In the rows, zero is written as 128.
Rotation paths and how fast each direction turns (degrees a step)
Each turn is a multiple of 5 degrees from 10 to 175, or 0.
Each row of a path follows its step; steps can be skipped.
path 1
step 0: [131 132 122 122 132 127 115 129 129 127 127 111 132 141 123 130 123 138
 133 145 123 129 134 122 129 134 121 119 118 132 129 123 121 124 129 133
 129 128 131 127 122 130 131 129]
step 1: [130 115 120 125 132 122 131 130 133 129 125 117 119 131 124 135 126 131
 129 123 121 129 139 138 134 117 129 118 135 116 132 127 135 114 130 125
 137 124 130 131 124 128 124 133]
step 2: [127 124 126 129 128 115 137 129 136 126 135 125 128 121 134 126 131 126
 136 126 140 125 126 127 135 123 114 123 133 120 135 131 128 135 135 123
 122 146 127 127 130 129 124 138]
step 3: [122 134 121 129 125 129 127 127 131 129 125 129 125 131 148 119 122 137
 123 126 136 128 133 129 126 123 132 142 128 127 123 128 139 135 131 127
 132 143 126 132 127 122 141 125]
step 6: [136 113 130 132 130 130 121 132 138 127 139 130 134 133 129 135 119 127
 131 131 129 124 131 137 129 135 129 127 140 132 132 128 135 117 131 133
 138 117 126 124 125 140 134 121]
step 7: [131 128 124 118 131 128 125 126 147 130 125 129 129 128 123 128 124 123
 145 143 133 122 121 122 135 130 133 119 129 121 128 134 123 122 139 126
 126 133 123 123 136 130 125 131]
step 9: [130 123 131 127 130 116 136 118 119 136 133 125 132 129 131 122 130 130
 118 132 139 139 120 136 136 128 121 127 129 127 121 139 128 132 123 126
 136 128 132 139 134 120 127 136]
step 10: [131 128 127 139 121 121 126 114 129 124 123 128 133 125 124 111 131 129
 129 128 124 129 136 125 119 123 121 129 120 128 127 124 126 135 135 134
 138 133 141 124 125 119 139 130]
step 12: [127 126 134 119 134 140 122 128 137 129 131 128 127 120 123 121 127 126
 144 124 126 125 122 136 144 132 122 126 124 131 124 113 125 127 126 125
 127 133 118 129 126 133 134 132]
[127 125 126 124 128 129 126 128 129 126 129 132 126 124 130 130 131 127
 132 131 128 129 128 130 129 126 129 126 128 128 129 126 133 128 129 127
 128 130 128 127 127 131 127 128] -> 70
[129 130 132 128 129 127 124 129 125 129 131 129 128 126 125 128 128 125
 128 128 125 128 129 127 125 127 129 127 126 133 129 126 130 130 128 130
 133 128 127 128 131 128 132 128] -> 60
[127 128 127 124 132 126 127 125 126 128 128 125 129 128 132 129 129 127
 126 127 123 132 128 126 132 129 128 127 128 129 127 127 128 130 126 128
 128 124 130 125 128 129 128 130] -> 85
path 2
step 0: [125 116 120 128 140 126 118 125 124 126 117 134 124 126 127 127 124 132
 138 140 129 122 130 127 123 122 137 137 131 135 121 137 131 122 135 124
 126 125 130 132 125 129 134 127]
step 1: [133 119 128 123 116 127 122 120 129 132 143 127 139 131 118 117 130 118
 128 132 122 126 129 129 125 122 124 121 130 124 133 133 121 124 118 123
 122 128 128 125 123 123 123 128]
step 2: [124 132 129 126 137 127 130 117 137 120 136 127 120 137 128 128 125 130
 125 127 133 137 136 134 132 138 129 134 132 127 136 113 128 129 129 134
 128 121 122 127 130 129 130 140]
step 4: [135 133 136 130 126 134 141 133 127 129 119 131 131 120 131 129 128 131
 116 127 124 130 118 127 134 124 117 117 122 117 128 122 131 127 122 121
 127 133 118 127 127 125 132 128]
step 5: [126 132 119 126 142 131 125 148 128 129 127 135 125 131 137 127 140 127
 128 132 137 131 127 124 128 135 134 131 123 132 120 125 128 126 129 131
 131 124 140 132 134 128 125 125]
step 6: [125 128 125 128 118 120 118 131 127 126 122 120 127 120 119 123 126 129
 128 134 127 127 129 126 119 107 132 131 126 131 132 133 123 129 134 123
 130 133 132 130 120 137 133 117]
step 7: [125 117 136 131 126 135 135 119 126 126 142 126 137 131 128 117 124 133
 133 130 128 125 129 129 119 126 126 128 126 134 124 121 124 117 122 122
 125 127 122 136 137 131 123 139]
step 11: [136 124 126 128 134 129 120 141 132 121 125 131 111 120 127 122 131 122
 130 132 129 127 119 126 128 130 128 124 127 123 125 131 136 135 131 132
 124 133 143 126 120 130 133 128]
step 12: [122 138 135 124 125 127 126 136 119 123 132 133 135 128 113 132 127 132
 126 142 127 130 134 127 119 113 131 120 130 125 130 125 126 121 122 125
 131 126 129 130 136 126 131 126]
[129 127 126 128 127 125 129 128 129 128 126 133 125 126 129 128 127 126
 131 129 129 129 130 129 133 126 128 131 130 131 127 128 127 132 127 128
 128 129 132 127 131 130 128 130] -> 130
[126 129 124 125 133 132 130 129 131 128 127 127 127 130 129 131 126 127
 130 127 126 128 130 127 128 128 130 129 129 130 128 128 130 123 130 125
 129 128 128 128 132 127 127 128] -> 140
[125 127 133 126 130 128 128 127 125 133 127 127 129 128 126 129 131 132
 129 129 127 129 128 128 128 127 129 130 130 129 131 130 129 128 130 129
 130 127 129 127 129 132 132 126] -> 115
[129 127 127 128 127 126 129 128 123 128 128 128 127 129 127 132 129 129
 128 127 130 124 131 128 126 125 129 128 127 125 129 129 128 126 130 123
 129 131 129 125 125 127 127 132] -> 125
path 3
step 0: [126 125 111 127 136 134 129 125 126 136 123 128 130 128 115 127 129 120
 123 131 128 125 131 127 124 127 125 142 117 132 116 137 127 133 136 131
 132 137 132 129 133 120 116 127]
step 2: [136 118 135 129 129 127 123 135 118 123 128 131 123 129 130 133 146 130
 125 132 130 130 129 123 140 127 127 135 131 123 131 131 140 131 133 132
 133 117 125 116 126 124 136 128]
step 3: [124 117 128 133 122 137 112 128 131 122 129 128 135 131 120 129 127 128
 130 124 130 120 120 135 135 121 129 120 122 132 125 126 126 135 144 129
 122 115 136 121 128 126 123 131]
step 4: [127 120 127 132 128 125 140 132 124 132 133 123 128 133 128 135 119 130
 131 127 125 131 134 129 122 126 119 114 126 136 122 120 127 124 129 116
 125 110 131 133 132 120 124 118]
step 5: [137 116 119 127 123 128 127 120 114 141 117 126 126 137 134 130 132 142
 130 129 119 128 134 131 126 134 119 137 121 127 127 126 132 124 124 130
 129 129 126 134 126 126 117 126]
step 6: [143 131 129 132 134 124 121 129 126 134 132 131 132 134 127 119 131 122
 126 120 130 127 126 132 129 127 126 130 122 127 141 121 127 136 131 124
 128 138 133 131 111 126 111 126]
step 7: [136 134 125 131 137 133 139 133 126 135 124 132 133 128 128 136 130 117
 127 125 141 127 131 113 133 128 129 137 133 133 131 130 132 143 134 124
 124 120 127 129 124 121 133 119]
step 11: [133 116 130 128 137 126 131 144 126 141 135 126 134 138 113 121 128 136
 130 130 124 124 121 131 128 130 128 121 118 133 123 131 120 131 136 134
 131 129 127 128 122 131 123 129]
step 12: [143 117 133 130 133 125 126 133 125 131 136 117 124 134 130 128 127 124
 130 130 128 121 130 123 132 115 121 137 131 123 121 127 130 131 129 127
 128 126 124 138 136 117 126 112]
[125 127 128 126 129 129 127 132 130 127 127 129 129 128 127 130 129 122
 126 130 129 130 129 126 127 131 131 129 126 125 124 129 130 126 127 128
 131 129 129 124 126 128 127 129] -> 45
[127 132 130 129 128 126 130 129 124 131 125 128 126 128 127 129 130 131
 131 130 128 128 129 125 131 133 128 130 125 128 129 128 130 127 129 128
 127 126 128 126 132 130 129 130] -> 130
[132 129 126 130 131 129 128 128 128 131 131 131 126 125 131 130 131 127
 128 129 122 127 129 127 126 128 129 126 129 128 128 129 128 128 128 130
 128 128 127 127 125 131 126 133] -> 80
path 4
step 1: [125 122 129 134 125 137 138 132 118 134 124 146 127 135 121 130 127 135
 123 132 126 125 127 124 124 121 130 132 130 131 131 128 126 129 129 126
 123 131 118 128 138 132 141 128]
step 3: [135 132 130 118 120 119 123 130 127 126 131 134 131 134 125 132 120 122
 117 128 133 125 123 123 126 128 131 126 124 134 144 127 121 129 122 119
 127 135 138 130 122 124 119 127]
step 5: [136 130 135 126 134 140 132 133 138 129 127 132 133 137 136 130 124 134
 134 129 132 130 129 138 129 129 129 125 122 119 134 122 137 127 136 131
 135 119 129 117 124 126 120 124]
step 6: [126 129 119 135 118 131 128 127 126 125 120 133 131 135 127 128 124 132
 129 119 126 126 143 128 123 119 130 122 121 129 127 123 124 120 125 118
 135 131 116 132 136 124 124 117]
step 8: [135 143 126 121 129 123 127 135 138 122 126 129 139 124 135 126 123 132
 123 136 126 132 123 129 127 125 132 135 136 128 136 131 126 125 120 122
 120 134 122 121 127 136 137 125]
step 9: [128 123 126 138 123 136 138 128 134 135 129 124 127 123 125 134 122 128
 141 130 122 136 134 122 120 129 129 134 125 122 127 139 120 131 127 130
 126 141 135 130 128 128 138 129]
step 10: [122 126 130 118 128 128 123 134 123 132 131 134 137 130 123 124 132 121
 133 126 131 137 130 129 118 128 124 132 113 122 131 124 123 135 134 133
 134 121 131 114 128 135 128 138]
step 11: [114 130 117 130 120 126 120 125 130 129 122 133 123 122 129 128 120 131
 122 133 130 122 131 130 115 126 118 125 124 136 133 124 135 127 125 119
 119 130 127 127 132 124 122 137]
step 12: [114 127 129 131 130 135 130 131 130 126 130 135 111 137 120 129 125 130
 128 136 133 119 125 125 139 133 132 129 128 128 137 131 130 127 129 133
 130 123 132 129 118 129 140 129]
[125 129 130 133 131 128 128 128 126 128 128 131 128 125 130 129 127 127
 128 130 126 128 128 126 126 127 129 128 128 128 133 130 127 127 127 128
 131 129 126 123 125 127 125 128] -> 0
[126 126 128 127 127 127 129 125 131 128 123 126 128 126 129 128 128 128
 128 127 127 129 128 129 127 132 126 128 124 128 131 126 128 129 132 125
 131 126 132 127 128 127 127 131] -> 60
[130 125 127 129 129 131 124 127 130 129 130 129 128 129 128 129 129 129
 128 126 131 129 128 127 125 127 135 129 129 127 125 128 127 127 131 127
 133 131 128 127 129 127 129 130] -> 95
